The rows below fall into families. The same turns and mirrors carry the whole set onto itself and the rows of a family onto each other. For each named row, which other rows are in its family? Write them in the order they are listed.
These 32 rows form 4 families of 8 rows each.
Tetu: -3 -20 -29 16 -9 -15 16 -9 -9 16 0 -22 -12 -16 -33 20 15 -13 21 -17 15
 29 -1 19 26 -2 -33
Pusev: 8 15 41 -36 -7 -21 15 -7 23 20 41 -8 33 -9 22 -11 6 9 -26 41 10 -2 20 -3
 -21 -13 10
keru: -8 -7 -13 29 16 17 -17 -11 4 -9 -28 12 -17 -30 -12 25 18 1 1 -39 12 35
 -9 13 13 9 -12
paz: 6 24 46 -15 -45 10 12 -19 35 -2 -4 -13 41 13 -1 -6 -19 39 -3 35 -8 3 8
 -13 -9 12 16
piga: 24 38 48 -31 -31 5 -4 13 20 15 -11 -9 22 20 -10 -12 -30 25 -19 32 6 -5
 -1 -2 11 24 17
simil: -24 6 1 -3 -1 17 3 -3 -3 -12 -34 -11 15 14 23 -20 -11 39 22 -13 1 30 -3
 10 -12 33 14
dup: -21 -25 -5 -16 -4 -18 13 4 -28 4 11 -22 12 -14 20 -24 2 38 31 7 21 18 21
 23 -3 30 6
mil: -6 10 49 -8 -26 4 -1 -22 29 15 25 -18 22 -5 23 -15 -4 36 -18 39 -4 9 19
 -17 -24 -11 16
bas: 32 18 10 -13 -14 -5 12 -17 34 2 2 12 25 -3 -47 34 1 -24 -22 8 21 -6 1 1
 31 -15 -33
Kot: -4 -12 -36 13 -4 -9 -6 -5 -8 -1 -14 3 -30 -27 -13 16 11 -18 5 -18 -2 39
 -12 4 27 -3 -8
Zekup: 17 15 34 -44 -32 17 17 8 31 -14 3 -12 39 -5 12 -11 -21 36 -4 32 5 -13 16
 -4 17 2 21
Rulo: -12 -19 -2 33 12 6 2 -12 3 8 -10 -15 -2 -17 -29 27 25 7 16 -35 26 24 5
 31 10 2 -37
godis: 23 40 29 -44 -28 -7 19 -4 37 -10 1 8 44 6 1 -1 -19 9 -21 32 -1 -3 1 -4 0
 14 19
lobi: 22 11 38 18 -33 11 2 -29 47 5 7 -5 18 -19 -50 37 9 0 -17 12 9 2 10 -2 21
 -13 -27
mupu: -3 -15 -25 -2 14 -6 17 -10 -18 9 -9 -7 18 -5 -31 18 6 -13 19 -23 36 15
 -8 29 7 4 -46
tobob: -20 -4 18 -12 10 -9 7 26 -20 48 4 -26 18 -1 12 -30 -1 43 12 -3 24 33 8
 25 -13 23 -13
Dabub: 7 1 40 -35 -16 11 6 4 21 6 31 -17 26 -21 32 -15 -4 34 -17 39 9 -13 26 -5
 1 -20 22
Piluv: -23 -3 5 -29 8 -18 28 -1 -24 16 15 -25 37 1 20 -22 -5 21 22 6 28 14 5 28
 -30 17 -6
vevas: -14 15 -8 -39 5 -5 13 5 -19 -16 -19 8 26 -4 29 -20 -21 19 11 -5 5 26 -19
 10 -18 32 21
zup: -5 -5 -36 -1 28 -1 -13 -10 -23 -6 -15 25 -11 -27 0 12 7 -21 -8 -25 17 29
 -19 8 4 -2 -14
maked: 1 -10 -11 2 26 11 -11 10 -14 21 -36 10 -19 -40 -18 11 1 0 -24 -24 2 48
 -14 0 14 6 -11
Zunat: 29 10 14 -7 -29 14 18 -6 42 6 9 -20 11 -11 -35 32 1 -16 -18 8 0 -6 2 -4
 39 -41 -23
Boso: 22 6 9 -4 -14 17 -3 -8 38 11 19 -6 -13 -31 -6 23 12 -17 -39 12 -9 8 2
 -17 27 -53 -3
bemak: -8 18 4 -23 -2 5 -2 33 -12 14 -32 5 11 -1 13 -26 -25 36 4 -9 2 44 -14 13
 1 44 14
Sama: 2 -21 0 6 17 -2 18 9 -16 39 -23 -23 5 -20 -48 15 5 5 1 -24 23 30 -1 21
 15 5 -47
lenu: -17 -8 -12 -20 -12 -6 6 6 -22 -20 -18 -3 11 -14 19 -20 -16 36 27 1 8 24
 6 10 8 46 24
zik: 35 6 39 -8 -13 10 8 -8 20 24 -17 -18 13 -5 -59 30 -8 -12 -35 13 15 -10 3
 -6 32 -5 -25
toru: 5 13 54 -21 -9 -3 -15 8 9 44 30 -19 8 2 15 -22 -5 24 -34 37 12 -2 16 -3
 -9 -4 15
pipa: -35 -12 12 6 8 3 9 -7 -10 14 -5 -33 17 8 27 -24 5 43 27 -8 16 25 15 19
 -25 15 -1
pemer: 23 -1 35 -3 10 8 -22 -12 13 32 4 -2 -21 -32 -23 18 5 -16 -60 18 4 6 3
 -20 10 -24 -5
tilut: 15 6 32 21 -18 11 -20 -28 40 7 14 11 -6 -42 -21 30 18 -2 -38 14 -1 15 5
 -14 8 -25 -9
mizep: 23 9 9 -6 9 -7 -14 -19 27 13 23 19 -3 -27 -8 22 20 -28 -45 15 13 6 9 -13
 9 -36 -17

Same family as Dabub: Tetu, dup, Kot, Zekup, Zunat, Boso, lenu
Same family as simil: keru, paz, mil, Rulo, lobi, pipa, tilut
Same family as bemak: piga, tobob, maked, Sama, zik, toru, pemer

